Each path below is one point turned by a fixed rotation once a step. After each direction that follows a path, write how fast that rotation turns it, in deg/step (0 if it stays still).
Each turn is a multiple of 5 degrees from 10 to 175, or 0.
Each row of a path follows its step; steps can be skipped.
Rotation 1:
step 0: [  3  14   7  -5  -4  13   5 -13   3  16   3  -8   2  13   5 -11   2   0
  -5 -15   0   1   2  -1 -19  13  -6  -8  10   2  -1  -9  -7  -2   0  -1
 -11  12   0   7  10   2   9  12]
step 1: [ -4 -13  11  -2 -13 -11   2  -5   6 -17 -10   1  -6   7  -7  12 -13 -14
  -2   4  15  -5  -1   1   6   0  -1  -4   8   1  -4   2   2  12 -12  -6
  -1  -6  -4  -6  -7   7  15 -16]
step 2: [  3   1 -11  17  -8   2  -6  -2   4  13  12   4  10  -5  13   3  -2   2
  12  -2 -10   0   6   7   4   8   2  10  22   3  -4  -2  -4   8  -7   4
   2  19   8   9   5   9 -14   2]
step 3: [  6   8  -1 -12   7  -1  -7  -4   0   8  -2 -10  -9  10   2  12   3  -8
 -10   2  -5  -2   2  -6  16 -16   1   5 -10 -15  -2   4  -1   7 -14 -10
  20 -14   0  -9   1  -6   0  -8]
step 4: [  0  -2 -14  15   1   0   0  10 -14  -8   3  10   8 -15   5  -1  -1   2
   7   1 -17   5  -1  -7  -2   0 -16   5   1   8 -11   0   7 -12  10 -18
  -1   7 -10  -3  -7 -12  -3   6]
step 5: [  3   0   2   3  13   9  11   4  -4  10   2  -7  -6   6  -9 -10   6   5
  -6  15   3  -3  11  10  -7   1   0  15 -17  -2  16  -7  -2  -3   6   8
   9 -12   7 -16   3   7  14  -3]
step 8: [ -2  21  -3  -9 -10  13 -14   2   6 -18 -12   7  11   6  -2   5   3  -4
   7   6  -5  -8 -13   4   4  -4   9   1   9 -15   4  -2   4  11  -1  14
  -5   7   1   7  -2  -6  -7   6]
step 9: [ -4  -7   5   0  11 -11  12 -13   8  10   3  -7  -3  -8   9   8 -15   5
  -8  -4   2  -4  -5  -1   2  -7   2   6 -15  -5   5  10  -7   2  -5 -16
  -2  16 -10  10  -1  -3 -13   9]
step 10: [ -3   5  -9   3  -9  -3   0  -3 -13  -8  -2  -6   7  19 -10   3  -6   6
   5  -4   1  -3  -9 -12  -8  10  -7   4   5 -13  -6  -2  19   4  20  -2
  14  -1   9  -3  15  -6   1  -1]
step 11: [  8 -11   2   8  -2  -2  -3   4  14  -1  18   2   6   0   7   6  -1   2
 -30  -5   0  -6   6  14  -6 -11 -14  -4   1  13  14   6   2  -4   1  -2
   2  -2  -5   1  -8   4   8  -1]
step 12: [ 19  -7  -1   3   6  -6   9   7 -11   0   0   4  -1   8 -17  -4   5   4
   5 -12  -1   2   4  -8   9  11  17   2  12   2  -4  -4   7  -8 -11  -5
  -7  -6  20  -3   9  -3  -3 -12]
step 13: [ -8  19 -16 -11  -6   0   2   4   8  12  11   6  -5  -7   6 -11   1 -13
 -14   5   1  17   0  -1   3  -3  -2 -12  15   5   5   0 -10   0  -3   6
   1  -1 -12 -10  -8  -4   9  -2]
Speeds:
[ 1 -1  2  4  0  3  0  1  0 -2  0  4  3  0 -1  1  1  2 -1  3 -2 -4  1  6
  2 -1  5  5 -1  1  7  1 -1 -1 -3  3 -1  2  3  1  1  3 -2  0]	115
[ 1 -1  4  2  1  3  7 -2  0  0  4  0  1  0 -1 -1  0  1  1 -2 -2 -3 -4  4
 -1 -1  0 -3  4  0 -2 -1 -1 -5  1  1 -2 -8  2 -1 -2 -1  4  2]	60
[-4 -2  0  5 -1 -5  2  3 -3  0 -3 -2  0 -5 -1 -3 -1  1  2  3 -1  2 -3  0
  0  4  1 -1  5  0  5  0 -3  0  1 -4  2 -1  2 -1  4  1 -3 -1]	135
[ 4 -5 -2  6  3 -2  1 -4 -3  1 -1  4 -2 -1 -5 -2 -3  0  1  1  4  1 -2 -2
  3 -2 -2  1 -1  1 -5  1  1 -1  0  1 -2  3  2  3 -4  2 -2  2]	140
Rotation 2:
step 0: [  3  -1 -10  10  10  -3   1   8   1 -14  -5  -8  -5  -9   1   0  11   2
  -1  16  15  -9  11   9  -3   0   2  -2  -8  -8  -2   3  -2  -3   1  -9
   3   6   6  -8   6  16 -12 -11]
step 1: [ -4  -7 -11   5  -5   3   0  -2  -7  -3  -2  -4  -1 -14   9   9   7 -10
   0  -4  11  -7   1 -10  -6   5  13   0   1  13  -3   7  13 -13   0  -2
   5   0  -4 -13  15   8 -10  12]
step 2: [-18 -11   3  19   1   3  -4  -6   5   2  -4  -5   9  -6   7   6 -12   7
  -8  11   8  -8  11   5   5   8   3  -7  -1   2   0  16   0 -10  -2   5
   1  -7   5   3   2   6  -4  10]
step 4: [ -2   2  -2  19  -5 -14  -1   6  -8  -4 -10  11   5   7  -1   7 -11   3
  10   2   3  11   8  -5 -16   5   2   2   3   1   4   7   5  -1  -7   0
   6   6   2  -5  20   7  -5   8]
step 6: [  1  -2 -10 -11  12 -13 -12  11  -1  -5  -3  10   0  -7  -2   6  -3  11
  -7  -6   5   1  20   9   6   4  -7  11  -2   0   3   4  -7   0   1   4
  -5  -2  10  -4  16   6  -7  -4]
step 7: [  9   3   4   2  14   0  -5   9 -15  -2  10  -4  -8  -1  -4   2  -8  -5
   1  -6   5  -2   2  -4 -10   6   3   0   2   3 -10  15  -7  -5   4  15
   2   3   1 -18  19   7   2  -2]
step 8: [ -4   5 -10   3   6   0   3  -3  -2  -3  -5  -4 -10   9  -5   5 -16  -4
 -12   9  13   4  11   5   5   9   7  -1   9   3   0  -1  -9 -17   5   7
   3 -17  -6  -9   4   9  -8  -8]
step 9: [  8 -11   8 -12   6 -15   2   8   5  -4  -1 -11   5  -7   2  10  -6 -10
 -20   3  10   7   3  -9   5  -7  11   5  -3   6  -2   6  -8 -16  -3  -2
  -4   0   4   2   9   6  -8  -1]
step 10: [ 16  -3  12   6   2  -9   6  -6   1 -11   9  -4  -4 -10  10  -5 -19  -5
   7  10   6   6  11   2  -3   6   1  -6   2   4   1   7   6  -1 -14   2
  -7 -12  -1  -3  16   5  -5   4]
step 11: [  3   0 -11   8  -1  -6  20  19  16  -4   0  -5   4  -5   6  -1 -10  -2
   0  10  16   0   6   6 -10  -8   1  -3   1  -7  -7   2   6 -11  -1  15
   6  -7  -1  -4   2  -2   1  -2]
step 14: [ -5  -4 -16   2  13  -6  -8   7   9   4   5  -3   3   3   3  10 -15  -1
   2   5  11 -10   4  13  -5  14   4   5  -6   0  -7  -1  13   0   8   5
  -4  -7  -7 -10  -3  10  -5  13]
step 15: [-15   7   9   2  14 -12  -2   9  -1   4 -11  -2  -1  -3  -1  10  -5 -10
   5   9   2  -1  13  -8  -7  -3  11   8 -14   1   6   8  -1  -8   7   0
   3   7   8  -9  -1  15   3   7]
Speeds:
[-1  0  0 -1 -3  4 -7  0  1  1 -4  1  1 -2 -2 -6  0 -5 -2  2 -1  4 -3  1
 -3  1 -2 -1 -2  2 -3 -5  1 -1  1  0 -3  0  5 -1  1 -3  2 -2]	0
[-1 -6  1  0  4 -1 -1  2  1  0  1 -2  2  3  3  5 -1  5 -5  1  0  2 -6 -1
 -6  4 -1 -1  2  0 -2  2  0  4 -1 -1  0  3  1 -1  0 -3  0  0]	145
[ 3  2 -3  0 -2 -3 -2  1 -4 -2  4  1 -3  1  1 -2  1 -2  3  1  3  0 -6  1
 -2  3 -3  0 -1 -4 -4  2  2  1 -2  0  0  0 -2  4  4  5  1  1]	110
[ 1  1  1  0  1 -7 -2  1  2  0 -7 -1 -2 -2  1  2  4  0 -2  1  1  1 -3  3
  4 -4 -4  3  0  0 -4  1  0  2  5 -1  0 -1 -2 -2 -1 -2 -3  1]	125
[ 1 -2  1  5 -3 -3  0  0  4  1 -1  3  1 -2  5  2  4 -2  3 -1 -1 -3  1  2
 -1  3  3 -3  0  2 -4 -2 -2 -4 -5  0  1  0 -1  4 -1 -5 -1 -1]	40
Rotation 3:
step 0: [  5 -10 -14  -4   4   3  -8  -2   1  14  10  15 -20  -6  -4 -19   1  -5
  -2   5   4 -26  -9  -1  -8   1  -8   3  -5   1 -12  -7  -3   6  -2  -2
   8 -17  -5   9  -6   7  -2   7]
step 1: [  1  -2   8  -8 -10 -14  -4   9   6  -4 -10  -6  11  -8  -2  18  10  15
   7  -7 -17  11  14  -2  11   5  12  -6   6  -3  -6  11  -2  -4 -10  10
 -11  -5   1 -11   3 -13  11   5]
step 2: [ -4   1  -5  13  18  -1  -1  -6  -8   2   7  -2   4  10   5 -12  -9 -10
 -12  -5   4  -4   2  -2  -7   0 -13  -7  16  -6  24  -1   2  12  10 -20
   4  -1   5  -1   8   9  -6 -16]
step 3: [  6  10   3  -7 -24   1   8  -3  -1  -2   7   0  -4 -10 -11   2   0   3
  18  11  24  10   7   3  -2  -1   3  10  -7   2 -19  -6  -3  -6 -14  -1
  -9  -4   4  11 -15   0  -5   2]
step 4: [  6  -5  -4  -3  15   6  -8   6  17   2 -13   7  -7  -1  11  10   4   4
 -20 -10 -10  -7 -15  -4  -2   4   9  14  15   0  17  10   7  -9   0  11
   1   3   0 -12  -4  10   7   2]
step 6: [ -2  -4   4   3  -3  11 -13  -1   5  11 -26 -16  -5  17  -8   4   0  -4
   8   2  13   2   8  -1  -2  -4  -8   3  13  12  -5   2  -3  18  -9  14
   5  11   9   0  -4  12  -7   5]
step 7: [  8 -11  -2  -7  -2  -7  10   9  -1   1  23   2   5  -6  -4  -6 -15   5
   5  -1 -10  15 -19 -13  -5   8  15   9  -4  -8   5 -11  12 -12   8   1
  10   1 -14  -1   3   6   8 -10]
step 9: [ -1 -26 -10  14  -3  -9  -9  -1  -3  -9   4  -8  14  -4   6 -10   6  -5
   3  11   8 -11  -4   3  -5   1   8  14  -1   0 -10   4 -13  16  12  17
   6  -7  -4  -9  -4  -1   2 -10]
step 10: [ -9   4   8  -5   4   0   3 -10   5   5   5  -5 -15   6   6   1 -13   8
  24 -17  -6  11  -5 -11   8  11 -11 -10   2  -6   1   3   4 -15  -8  -4
 -12   9  10  12  10  -1  15   5]
step 12: [ 23   5 -14   5   6   2   2   5  -1  14   4  -7  -2 -12  -2 -11   0 -10
  11   1   2 -14  -1   6   7   6  -2  13  -9  -6  -7   5  10  12  -8   3
 -22   4  -4   4  -4 -11  15  11]
step 14: [  5   1  -9  21   6   0  16  -4  11  -5  -1   4   0  12   4   5 -17  -4
  11  14  -1 -10  -2  -5   3 -21   2  -8  -9  -4  -1  -6  12   7   5 -18
 -10   1   4  -1  -5   5 -10 -14]
step 15: [ -1  11   7 -16 -26  11  -9  12  -7   6   7   7  -9   7  -3   0  -2  -8
  -2  -4   3  -2  -3  21  -2   5  -5  15   5   2  -3   2 -15  -3 -11  16
   2   3  -9   4   3   8   7  12]
Speeds:
[ 2 -1  3 -3 -1 -3  0 -1 -2  0 -1 -1  2  1  3  2 -1  4 -6  0 -2  0 -3 -2
 -3 -1 -4  2  1  6  1  2 -6  3 -2  0 -1  3  3 -3  0  3 -4  2]	155
[ 0 -1  2  5  1 -1 -3 -1 -5  2  5  5  1  2  1  0 -3 -3 -2 -1 -1  2 -6  2
  2  2 -2  3  4 -2  1 -4  2 -1 -2  1 -4  1 -1 -1  2 -4  0  2]	140
[ 4  5  5  0  1  1 -2  2 -3 -2  1 -3  0  1 -1  0 -2 -6 -2  2  4 -3  0  1
  0 -4  0 -1 -1  1  3  2 -4  3  0  0  1 -1 -1  1  1 -5  4 -4]	115
[-2 -1  4 -2 -5  5  0  0  2  0 -3  2 -1  0 -3  1  5 -5  2  1 -3  4  2 -2
  0  2 -4  1 -2 -4  0  3 -3 -2 -4 -2 -5  3  0  0  2 -1 -1  0]	155
[-1  1  0  6  1 -1  6 -4  0 -3  2 -2 -2  3 -3  1  2  1 -3  3  0 -3  0 -2
  0  0  1  0  2 -2  0  1 -1  1 -7 -3  5  0 -3  2  2  0 -3  4]	125
Rotation 4:
step 0: [ -1  -6  -6  -2  -6  -2  -6   8  11   9   5   4  -4 -10 -15  -3  21   9
   3 -11  -7  -7  -2  -1   7  -5  10  -4  -6  -3   1  10  13   0   9  -5
   9  -7   5  -6  -6   9  -6  -4]
step 1: [ 21   4  -1  -9   7  -1  -9  -3   4   3   2   7  -5  17  -4  -7   8  -4
  -3  -1  -4  -1  -9 -19   6  -5  -6  11   0 -10   1   8  -3  -7   1   3
   6   5  -1 -11  -4   7 -12  -2]
step 2: [  6   3 -10   2   6  -9  -6   7   9  -6 -16  -4  -6   9   2   3   5   5
 -10  -8   8   5  -1  -7   5  -1  -4  -5  -4  13  -9   1   8  16   5   9
   2  -2  -7   6  -2  13 -13 -12]
step 3: [ 12 -19  -3   1   9  -5  -4   8   4  -8  -2   4  -5   4  -3  -6  11   1
   6 -15  -1  -5  11   6   9  -4   4   2 -10  -4  10  14  17  -5   6  -5
   2  -8   0   2   5   6   3  -8]
step 4: [ 13   6  -6  11   2  -1 -12  -4  12   1   4  10  -7  19  -8  -1   0   2
   4  -2   8  -3   1  -8  -1  -5  -4   8  -2   5  10  -3   7  -8  -6  -6
  15  -7   2  -9 -12  -4  -9   2]
step 5: [ 10  14   4   2  11 -11   3   2   7  10 -11   2  -6   4   1   5   2 -16
  -6  -4   0  -1   9  -5   3  -3 -10   0  -6   3  -1  -9  10   1  12   6
   8  -5   3   6  -6  10  -2 -20]
step 8: [  6  13  -2   2   5  -2 -13   9   4  12  -1  -6  -4   6   1  10  17  -7
   4   4  -3  -3  -9 -16   3  -4  -8  -4   0  -2   1   1   5   0   5  10
  -1 -10  -6  -2  -6  21  -9 -10]
step 10: [  6  -4  -6   9   6  -6 -11  -3  10   3  -2  -3 -14  -2  -7  -1   3  12
  -6  -8   7   0   3  -2  14   1   8   3  -3  -1  -3  11  22   1  -7  -2
   6 -12  -4 -15 -10   2  -1   4]
step 11: [ 12   0   0   0   0 -10   2  -1   5   4   3  -5  -9  21   1   7   3 -14
  -2   5   2 -12   3  -6   9 -14  -5   5  -3  -3  13   6   3  -7   2  12
   8 -13   3  -3  -2  10  -6  -7]
step 12: [  5   4   5   4   2  -3  -2   7   4 -11  -6  12  -9   5  -7   7  -1   3
  -5  -2   0   6  -1   2  -4   2  -1  -6 -10  12   2   2   2   4  -4  -6
  13  -3  10   2 -11  11 -13 -28]
step 13: [ 14  -9 -11  -8  16  -7  -2   5   8   6  -8   2  -6  -2 -12  -7   4  -6
 -12  -8  -9  -1   7   4   7   2  11   2  -1  -9  -3  -3  12  -4   4 -12
   2 -16   4 -10  -4  -2   1  -8]
step 14: [ 12  -7  -7  -9   6   4 -11   3   7   5   4  -3  -7  13   7   9   2   6
  -2   4   2  -5  -3 -14  -7   2 -13   4   6 -10  12  -7   4  -2   0   0
  10 -18  -3   2 -10   5 -13  -2]
Speeds:
[ 1  2  3  1  3 -1  3 -1  0 -1 -3 -1  0 -1  2 -1  1 -1  1  1 -3  3 -2  2
  1  1 -4 -2  0  9 -1  0 -5  1  0  4 -1 -2 -1  4  1  3 -1 -4]	110
[ 7  4  1  2 -2 -1  1  3 -4  4  1  3  1  0 -2  0  0  0  4  3  4 -1  0 -1
 -3 -1  2 -2 -5  1 -1  0 -5 -1  2  0 -3  3  1 -4 -4  0 -1 -3]	100
[-1 -1  2 -7 -3 -2 -3 -1 -5  0  0  3  0  0  3  2  1  2  2 -2 -4 -2  1  0
 -3 -2 -2 -1 -5  1  5  4  0 -1 -2 -2 -1  0  2  4 -4  0  0  2]	130
Rotation 5:
step 0: [  0 -11  -9   6   1   7   4   0   9   4 -17   6   0  19   5 -15  14   0
   5  -7  15   7  -4  -3 -16   1   2  -5   4  11 -13   5  -3   1   4  -2
  -9 -20   4   2  -4   2   3   3]
step 1: [  5   2   0   7  -4 -16  -3  -8  12   0   7   7   5  -4   5   3  -1  10
  -2   5  -5   1  15   2   3  -8   1   2 -10  -1 -10   3  -7  -1   4   7
  12   7  21 -13   2 -26  -3 -10]
step 2: [  0  19 -13   0  -2   9  26   0  -8 -10   2   3   1  -5   0   0   4  -4
 -13   3   3 -14  -4 -14  14   8   3   0   0  -2  17  -8   0   1   0  12
  -8   9   1  -4  -2   7  -4   0]
step 3: [-15 -11 -10 -10   6   2  -6   4   0  -4  -6   1 -13  14   8  -8   2  11
  -6  15   8   3  -3   5  -2 -14   9   5   5   0 -14   0 -11   3   3  -3
  -1  -9 -16   0   7  16  -5   1]
step 4: [ -9  11   0  13  11  -2  -7 -12  10   6  -3  -3 -10  11  -1  19  -4  -2
  20  -7   7  -1  11  -2 -13   1  -8  -2 -11  -8  -4  -1   0  -4   3  11
  13  -1   9  -9   1 -10   3   8]
step 7: [ -1   2   6   5  -1  -5   5  -6  11   6  -2  -1 -23  -2   3  -2 -22 -15
   9   5  -9  -3  -1  -1 -12   0  -6  -7  -9 -12  -3   7 -15  -9   5   5
  -5   1  -9  -8  16   5  10   0]
step 9: [  4  -3   8 -18  -3 -10 -15   7  17  -9  -9   1   8  -6  11  -1  11   4
   1   0  15  -1  -2  -6   7  10 -16  -4  15   6  -4   0   2  -2 -12  10
   7  -3  -3  -4  -6   7  -8  -8]
step 10: [ -7  -9  11  -2  -8 -14   2  -1 -13  12   6   4 -12   2  17   0 -14  -4
  -9  -1  -8 -17   0  -7  -6  -5  -6  -1 -11  -7  -5   6  13   7  -2   0
  -7  17  -2  -6   4  -6   3   7]
step 11: [ -1  -5  -9  18 -12  17  17   3   0   3   6 -16   5   1  -1  -4   7  -7
   5   5   5   2   3   5 -16  10 -10  -1   1  -3   5  -7 -11  10   0 -12
  -9  -5  -5  11   7   1  -8  -4]
step 12: [ 10  -1   3  -4  -3 -11 -16 -11  17 -10  -2  -1   0   3   5  -2  14   6
  -5 -16  -1  -9  -1  18   2   0   9   0   6   2  -9   0 -19   6 -11  -7
   9  -3   8  -5  -5   7   6  -8]
step 13: [  9   5   2  10  -6  -2   0   6   1  -3   2  15  -6   3  10   7  -3 -11
  -1  -5  12   4 -16 -21   9  -1  -2  -1 -13  -6  -4   3  13  10   5  10
  -6  13   3 -11 -11  -8   7  -6]
step 15: [ -7  -9  -2   5   9  -6   6  -7   1 -10  -4  -6   1   1   0   8   4  12
   2 -10   3  -7  -3   7   3  -3  -7   9  11  -4  -2 -13 -27   6  -6   4
   0  -9   4 -17   8 -13  -6  11]
Speeds:
[-2 -2 -2  7 -2  1  3  1  3  6  3  0  0 -2  1  2 -2 -2  0  1 -1  3  4  2
  0 -3 -2 -3 -2  0  1  6  3  1  4  3  5  4  0  0  0 -1  1  0]	115
[-4  6 -4  0  6  2  1 -2 -1  0 -3  2  2  3 -1  1 -2  4  1  4  0  0  3 -2
  2 -3  4  1 -1 -1  0  0 -1 -5  3  5  1 -3  1 -1  0  1 -1  0]	25
[ 0 -2  2  2 -1  0 -2  4  2 -2 -2 -2  3 -5  2  1 -3  2  0  6 -1  5 -2 -3
  2  1  0  2 -2 -2 -5  0 -4 -1  0  0 -1  0 -1  3  5  1  0 -6]	170
[ 2 -5 -1  3 -3 -2 -4  0  1  0  2  2 -4  0  1  2  0  5  2  1 -2 -1  3 -1
  1  5  3 -4  1  0  1 -3 -2 -4 -1  0  4 -3 -3 -3 -3 -1 -3  0]	130
[-1 -1  0 -1 -6  0  5  0 -2 -2 -1 -1  0 -3 -4 -4 -6  5  4  1 -1 -8 -2  2
  2 -3 -2 -1  1  1  0 -2 -1  3  3  1  1  0 -1  0  1 -1 -3 -1]	85
[-3 -1  2  5 -1  1 -2 -3 -4 -1 -6 -2 -4  0  0 -5  2  2  2  1  1  4  4  3
 -5 -1 -3  0  0 -2  1 -3 -2 -3  3 -1 -4  2  0  0  0 -2  4  2]	100
